In the data rows, the value 128 means zero.
Every row has a hidden score from 0 to 20. What is each row's score? 10 is about the middle. The score is a weighted sum of the row's numbers plus the product of two more (or one squared), each taken from its middle value.
[121 152 119 142 124  89 170 170 138 125  87  92 108 102  96 107 168 139
 143 121 105 111 138 126]: 10
[121 128 129 107 122  72 136 145 148 127  85 110 115 122 123 107 149 136
 166 157 130  94 121 145]: 13
[156 140 163 162 134 205 130  92 119 147 175 120 143 131 153 146 119 137
 100 122 142 193 153 133]: 8
[104 129 161 144 115 102 131 147 111 138 110 119 118 106  90 142 110 115
 128 129 122 128 135 100]: 9
[145 118 123 146 115 104 158 133 150 136 104 114 115 116 119 116 159 150
 118 115 113 145 146 135]: 9
[164 126 145 140 126 128 136 127 146 137 129 135 141 155 155 156 148 158
 131 138 128 138 169 157]: 14
[101 117 111 123  84 117  76  60  71  90  91  89  85  64  89 109  84  65
  64  63  55 159 111  68]: 15
[127 160 159 154 143 122 148 159 107 153 128 142 147 137 107 168 141 108
 142 148 156 148 170 103]: 6
[164 158 140 172 135  98 179 183 166 149  98 115 122 109 116 146 182 154
 168 137 143 129 178 121]: 11
[143 128 110 111 171 114 155 152 164 101 128 155 155 147 125 146 155 157
 161 136 114  84  99 141]: 9
[155 147 111 138 176 119 168 170 153 111 111 134 140 127 142 111 170 157
 162 122 140 104 139 125]: 10
[117 102 153 125  88 206  59  69  71  79 147 114 105  98 101 135  65  88
  64  76  89 165 123  90]: 11
[139 106 118 148 103 147 109 114 122 138 155 127  96 147 128 109 129  83
 126 128 104 133 112 149]: 19
[128 123 134 164 146 108 158 158 150 150 129 105 113 130 114 138 168 126
 149 154 133  96 104 134]: 8
[106 120 119 132 108  48 129 152 127 120  59  80  96  94 100 100 145 121
 148 127  91  91 112 125]: 14
[165 172 148 174 159 108 163 161 154 140  99 142 132  98  95 151 169 152
 137 100 102 151 180 126]: 9
[ 65 106 103 105  88 157  61  55  52  64 114  85  70  71  80 103  62  72
  51  41  68 146  86  63]: 5
[165 144 136 133 176 147 174 171 162 112 142 163 171 161 146 143 157 193
 174 146 166 105 123 159]: 13
[161 208 210 160 114 157 105 129 125 168 124 160 177 156 116 196 104 167
 106 132 187 199 210 144]: 8
[102 113 153 131  67 146  70  66  88 144 139 103  95 157 119 138  77  85
  94 148 146 202 194 104]: 9
[170 183 153 175 133 129 186 160 170 134 117 131 137  96 127 148 172 158
 118 105 113 140 166 143]: 14
[115  80 110  91 149 118 143 121 134 127 148 152 135 161 149 136 143 123
 165 182 120  88  89 175]: 11
[ 96 104  64 115  75  89 110 105  91  97  63  51  60  56  68  77 127  80
  83  56  47 124 122  83]: 13
[107 111 116  98 143  94 138 155 147 155 128 149 138 157 138 120 142 116
 190 185 151  74  84 136]: 9
[120 143 146  59 191 157 147 145 162 129 198 217 215 177 174 170 105 145
 160 135 149 111  80 138]: 8
[112  88  88  98  98  92 103  99  97  97  62  71  92  86  90  84 132 103
 105  91 103 115 140 111]: 9
[180 172 171 173 153 121 194 188 197 177 119 140 160 163 163 152 194 194
 178 192 166 140 165 182]: 10
[ 92 125 122 104 109  90 111 146  84 128  97 117 137  90  80 133 109  86
 127 122 112 124 117  84]: 8
[115 120 127 143  93 121  92  85  88 101 110  94  72  69  77 117 101  99
  72  67  93 138 130  74]: 9
[153 180 177 169 130 192 124 116 120 131 155 146 134 122 156 166 115 130
  91 104 143 188 183 147]: 10
[168 136 145 161 131 205 120  84  97 150 172 146 123 145 154 166 117 136
  76 110 146 205 175 150]: 7
[164 167 164 167 156 138 175 175 182 171 106 149 165 145 146 164 180 195
 166 155 158 131 162 178]: 8
[143 145 131 128 197 163 155 150 183 156 199 205 160 169 187 163 157 150
 166 165 158 118  96 184]: 9
[114 163 146 162 132 151 125 149 112 175 148 149 145 123 123 155 112 117
 141 166 151 145 142 113]: 8
[124 111  98 132 114  36 154 158 123 111  59  87  90  67  82  87 158 113
 124  93  70 100 125 119]: 17
[ 78  65  87  50 148  98 133 119 137 122 149 112 142 162 146 122 138  98
 171 173 122  73  44 145]: 9
[134 104 110  93 167  94 141 152 161 103 118 152 166 151 116 112 131 157
 166 121 131  81 106 132]: 9
[180 174 143 139 173 135 173 179 172 144 145 171 196 137 166 156 175 182
 168 129 141 115 145 148]: 12
[121 127 124 121 105 180 103  78  94 120 133 103  93 115 114 111 111 101
  78  84  90 165 147 127]: 8
[156 177 153 158 169 153 170 182 175 151 173 169 172 145 162 179 148 166
 170 151 146 115 104 166]: 11
[116  91 108  78 174 135 145 132 140 157 153 149 143 162 176 136 136 113
 180 189 143  89  74 165]: 9
[128 166 158 113  97 141  84  93  97 111 117 129 120  69  67 158  86 118
  66  69 140 167 169  80]: 4
[147 133 126 138 103 138 133 116 108 131 113 108 144 136 140 126 139 139
 117 153 141 157 194 151]: 12
[ 76  47  69  76  64  59 101  83  70  77  67  45  52  98  66  54  96  78
  80  67  70  93  97  82]: 16
[167 145 132 149 147 102 182 153 165 159 104 150 136 153 139 133 180 161
 168 175 159 115 150 164]: 8
[157 158 155 201 136 160 148 151 161 184 144 151 139 119 153 152 151 135
 150 141 143 160 150 165]: 14
[154 153 165 144  89 128 127 117 102 119 107 108 139 100  91 164 103 112
  85 107 144 182 179  96]: 14
[105  87  94  71  82 146  68  58  63  88 122  87  66  93 111 106  66  67
  48  55  64 148 119  74]: 17
[161 116 146 161 127 145 152 119 156 166 117 122 128 136 132 127 143 134
 118 125 117 160 154 153]: 8
[141 154 144 167 105 117 154 155 148 130 111 105  97 111 109 139 166 134
 135 114 103 139 146 129]: 11
[119 118 106 136 125 120 132 129 111  81 101  99 110  70  86  81 129 103
  89  50  72 109  99  87]: 10
[162 161 138 157 132 124 153 141 135 114 107 119 125  77  95 124 164 133
 117  87  83 135 132 110]: 9
[133  99  97 112 125  73 135 143 139 135  83 114 106 110 106  95 165 152
 142 126 111  86 123 120]: 8
[136 110 123 136 121  60 146 155 147 127  79 114 128 142 130 117 143 123
 173 136 120  84 125 128]: 17
[135 113  98 119 136  78 148 143 140 111 113 122 137 139 112 114 160 136
 167 156 136 100 148 148]: 13
[173 184 161 169 149 114 191 178 175 172 111 130 143 147 148 142 190 191
 177 177 166 139 168 171]: 12
[ 94 109 115  40 184 160 100 141 134  92 208 201 204 169 146 147  64 145
 146 153 155  73  45 124]: 6
[170 141 151 161 194 176 168 165 201 184 219 201 180 186 209 176 167 170
 178 178 164 127  99 208]: 12
[108  87  95  76 161  81 112 147 131  89 126 139 165 129 136 113 116 123
 149 103 136  55  84 110]: 17
[133 113 142 120 133  79 142 144 162 137 100 119 120 137 142 112 146 140
 146 155 141  93 143 125]: 15
[172 201 159 146 107 175 109 121  86 147 133 140 148 116  94 152  94 164
  92 103 161 189 186  89]: 7
[110 136 138 134 119  98 113 149  96 141 115 129 145 113  96 122 129  96
 144 132 122 128 139  94]: 9
[123 133 118 160 154 112 171 168 143 137 107 125 124 106 125 126 176 128
 152 143 123 117 126 135]: 8
[106 117 109 108  93 145 110  99 112  94 110  82 128 126 118  94 117 127
 110 138 129 163 152 123]: 10
[139 137  83 140 111  82 154 146 123 117  95  98 101 113 117 101 175 127
 152 115 115 102 145 135]: 13
[103 116 132 130  92 167  79  65  81  88 140 121  76  93 112 137  76  86
  68  86 106 178 132  94]: 8
[105 104 178 140  73 168  47  43  69 147 147  97  90 163 123 117  61 100
  89 150 154 209 191  91]: 14
[121 118 125 188  95 103 134 138 136 132  87  92  93  63 113 110 158 124
 117 104  78 112 149 134]: 13
[108 105  98 100 138  91 128 152 125  92  93 119 132 105 105 113 133 122
 142  91 107  79  84 116]: 9
[118  78 108 112  94  85 106  98 127 114  86  79  69 129 104  95 117 119
 101 120 110 121 133 109]: 11
[101 104 113 126 126  94 145 157 128 127 118 108  87  92 100 102 147 104
 156 149 101  85  81 139]: 16
[141 158 140 166 116 102 156 159 162 126  92 124  91  86 108 112 158 147
 134 118  82 138 141 127]: 11
[114 131 137 108  66 115  71  92  81  92  93  87 105  69  61 147  79 111
  64  58 130 144 138  77]: 8
[113 116  95 129  92  63 138 127  96  69  59  78  67  48  45 102 133 126
  86  51  71  95 115  73]: 15
[ 94 122 165 137  56 120  84  97  82 143 103 100  75 116  97  99  83 109
  91 145 134 170 163  83]: 10
[128 122 114 144  97  98 129 139 139 120  95  97  77  75 100 101 136 108
 115  84  95 109 112  95]: 10
[145 116 120 123 130 113 127 112 131 124 108 113 100 136 133 101 138 109
 114 124 138 124 160 151]: 10
[ 65 113 126 108  94 106 106 128  84 128 113 109 123 103 100 115  94 115
 126 120 129 124 109  91]: 7
[154 142 132 158 112 120 144 148 118 103  88 122 121 107 106 126 158 154
 125 117 127 156 168 135]: 16
[101  97  75 100 127  76 123 131 111 100 116 137 119 100  96 104 126 130
 127 106  92  74  62  96]: 8
[214 232 219 202 154 214 146 166 154 198 173 189 193 157 161 222 147 216
 140 167 223 227 242 164]: 19
[147 164 143 111  69 171  61  83  98 100  94 124 140 107  92 145  59 119
  68  82 162 175 171  86]: 4
[117 138 150 158  68 129  78  83 112 143 127 118  86 143 118 118  90 114
 102 144 179 168 183 113]: 14
[101 132 142 144 102 103 117 151 120 133 110 117 120 102  93 125 120  97
 129 120 119 133 140  93]: 8
[113  97  98 102 177 162 131 133 161 127 216 171 177 190 177 147 129 161
 160 136 145 102  51 174]: 9
[112  58  77 101  99 163  78  49  53  91 122  80  64  96  92  93  63  73
  48  54  65 137  98  86]: 10
[ 94  86  98  69 156 117 123 129 150 137 172 142 134 194 166 108 143 113
 180 195 131  77  56 167]: 13
[127 136 141 155 128 132 129 159 136 144 119 140 140 108 112 158 122 133
 137 143 119 125 155 104]: 9
[125 153 160 136 106 193  80  58  94 101 159 117 124  99 109 153  85  98
  72  74 114 172 128  98]: 6
[108 121 108 123 109 162 107 104 114 141 163 110  89 128 123 115 118  91
 111 124 118 124  97 126]: 9
[ 80  79  79 119  59 100  85  82  74 103  80  52  95 110  91  84 111  81
  83  90  94 135 135  93]: 10
[ 84  64  76  37 151 137 127 110 134 113 167 155 140 186 169 116 120 101
 173 198 128  87  39 152]: 7
[170 153 132 159 134 113 177 169 154 151 115 120 135 133 157 121 197 156
 161 152 151 118 151 160]: 12
[ 97 109 118 104 134 108 130 156 157 146 156 150 130 156 143 126 143 122
 170 190 147  82  74 148]: 11
[ 77  92 130 116  52 120  38  55  58 121 128  82  72 132  94 100  59  95
  71 136 131 185 142  67]: 8
[ 92 126  99 111  98  43 117 127 123 116  44  81  72  72  82  82 146 107
 140 112  97  71 112 104]: 10
[ 53  65 146  76  17 154   0   0  30 141 152  99  49 152 119 104   0  51
  44 133 151 205 167  45]: 4
[145 132 131 134 129 182 101  76 108 142 146 129  98 137 148 152 104 105
  82 101 117 177 158 126]: 8
[111 104 115  36 167 147 120 143 145  98 197 184 198 164 152 145  75 135
 152 136 152  66  45 136]: 9
[ 98  88 126 105 137  94 130 135 120 112 117 116 112 122 116  97 133  96
 161 148 108  85  82 124]: 12
[153  94 115 151 111 109 148 127 135 116  98 113  93 106 105 101 156 155
 119 100 102 136 142 136]: 10
[124 105 129 135 120  67 136 156 138 141  62  99 119 102  76 105 163 124
 148 138 122  91 122 113]: 6
[ 98 119 113 139  92 102 119 124 116 131 104  87  59  75  86  98 130  99
 117  95  84 105 121 101]: 9
[119 148  93 137 112 113 142 137 115  83 109  85  96  71  83 114 129 120
  97  74  80 104 100  94]: 14
[122 118 118 121 146 128 164 157 155 152 139 145 130 136 165 120 162 118
 154 164 116 106 125 160]: 9
[122 132  87 139  96  75 136 143 119  88  43  62  92  52  75  90 150 128
 109  93  90 103 143 124]: 13
[ 84  64  85  79  95 112 100  86 114 128  90  80  65 112 114  90 116 108
 104 115 110 130 105 115]: 4
[112 147 146 115  65 131  69  81  62  99  91  95  96  95  51 130  65  73
  68  66 127 147 158  55]: 5
[133 127 145  68 194 168 140 158 170 130 199 205 228 191 165 160  95 172
 173 135 161  76  58 166]: 7
[137 122 121 130 134  86 135 168 147 140  73 125 124 119 128  90 138 148
 152 144 113 105 137 145]: 13
[166 143 144 164 156 145 168 170 178 171 133 151 167 184 183 140 181 184
 185 185 167 129 175 183]: 14
[ 66 142 131 101  93 113  90 118  88 101 103 108 111 104  78 137  76  75
 112 128 142 137 113  78]: 5
[124 118 103 123 136  82 144 151 134 119  92  99 138 130 110  89 164 152
 141 126 134 101 111 142]: 9
[105  77  94  86 104  64 112 120 104  84  79 103 126 130 110  90 123 129
 128 144 111  90 128 120]: 13
[108 107  91  99  89 107 121 101  81  93  98  75  97 103 111  84 122 131
  96 111 106 126 156  95]: 13
[106  91 124  81 166 148 128 127 172 179 184 169 180 221 207 128 148 118
 194 223 158 114  72 184]: 9
[137 125 117 151 117  83 163 150 152 142  87 107 138 128 104 106 156 140
 162 142 129 112 141 138]: 10
[141 165 155 157 135 235 103  92 112 123 174 168 153 120 158 164  87 125
  85  99 142 202 174 133]: 9
[ 78 102  97 125  89 103  97  96  77  93 103  82 112 104 109  63 118  88
 106 127 106 133 162 127]: 15
[138 137 152 147 125 182 128 114 144 173 185 131 104 150 146 133 137 117
 131 147 128 167 113 134]: 10
[ 90  79  78  87  71  56  94 101  77  59  58  58  83  74  70  50 125  99
  92  91  83 108 108  63]: 10
[ 61 111 113 116 100  88 100 123  96 109  99 100 111 107 104 106  93  96
 108 111 101 123 109  71]: 12
[148 156 123 156 125  95 169 155 146 117  85  97 114 105 117 105 167 169
 132 124 117 132 159 128]: 12
[ 86 110 118 146 108 122 116 123 114 130 123 111  85 107 135  92 137  78
 105 118  96 114 106 126]: 8
[ 92  98  96  60 149 103 140 117 150  88 159 131 138 142 161 118 121 112
 139 115 106  82  39 149]: 17
[101 119 142 106  92 189  66  34  49  89 140 115  97  87 102 106  58  74
  41  60 100 166 135 101]: 7
[119 126 147 133 167 120 166 164 168 158 153 146 162 166 167 131 172 130
 180 190 142 107 111 184]: 11
[109 132 138  77  66 109  58  73  54  82  86  85  90  75  54 120  45 106
  46  73 110 149 144  34]: 14
[146 164 110 162 124  96 153 146 117 110  82  91 124 108  95 116 164 136
 120 108 118 134 158 114]: 11
[109 138 133 139 124 101 137 138 102 119  80 113 106 101  78 125 121 123
 119 134 102 120 133  96]: 7
[150 159 132 174 134 117 179 168 141 163  91 119 155 102  94 128 188 165
 139 135 124 129 163 141]: 5
[128 140 139  83  66 132  47  74  66  98  95  89  90  89  68 130  42  98
  49  70 146 160 152  67]: 7
[113 123  87  53 192 147 135 149 150 105 164 179 178 139 131 149 123 128
 167 120 143  78  61 139]: 5
[133 151 148  91  84 129  68 101  59 100 104  95 117  90  88 142  59 130
  74  85 146 166 161  78]: 11
[129 130 137 133 103  75 146 147 145 121  80 120  93 108 117 103 152 131
 166 144 104  98 148 126]: 14
[119 101 130 122  98 172  63  57  62 102 145 110 116  93 107 130  72 100
  64  79  70 163 117 107]: 11
[113 136 122 112 177 109 150 179 159 145 153 149 153 164 146 132 140 135
 177 190 149 109  82 167]: 13
[107 139 159 134 125 151 111 143 100 152 141 134 150 134 121 144 114  90
 123 148 153 147 136 118]: 7
[ 99 110 127  90 165 146 140 144 129 158 169 164 163 188 191 138 148 125
 187 208 149  95  79 161]: 11
[ 49  39  48  31 143  91 110 117 119 114 140 121 100 169 146  83 111  79
 151 183 110  43  26 141]: 6
[158 123 123 127 139  97 143 150 150 141 120 123 156 157 150 112 158 144
 183 160 139 125 157 164]: 17
[146 187 155 139 184 157 175 177 188 152 192 189 186 169 162 165 158 180
 177 158 166 123 100 152]: 7
[144 170 185 173 144 189 125 101 122 103 145 158 119 114 131 137 113 137
  96 108 147 194 184 138]: 18
[114 109 100  93 152 118 142 134 141 121 153 158 119 137 151 118 135 152
 138 144 111  79  49 135]: 7
[148 146 153 105 211 167 159 162 202 150 222 217 227 200 212 186 131 185
 169 166 184 118  98 177]: 10
[113 116 114 111 136 101 142 144 121 143 127 138 126 105 138 118 156 114
 145 146 110  92  97 116]: 9
[140  98 117 139 105 168 114  79  90 130 128  90  87 109 118 138  91  91
  76  81  95 174 132 113]: 12
[115  97 109  90 161 100 138 126 146 116 154 133 130 130 154 109 143 104
 143 136 118  74  61 134]: 13
[ 49  45  59  39 137 111 108 100  93 108 139 100 105 164 143  73 116  77
 151 164 103  51  28 152]: 10
[112 134 172 156  91 156  79  88 100 173 144 126  73 152 135 147  86 138
 111 162 159 191 186 119]: 18
[113 141 146 146 111 200  70  80  55  99 168 127 100 103 119 124  76  87
  70  61  96 161 136 106]: 17
[160 135 129 137 143 110 160 151 154 133 112 140 154 148 143 115 165 172
 167 146 148 118 171 159]: 13
[110 118 108 119 110  47 132 135 141 112  63  92 113 111  99  78 141 116
 146 115 115  83 101 118]: 11
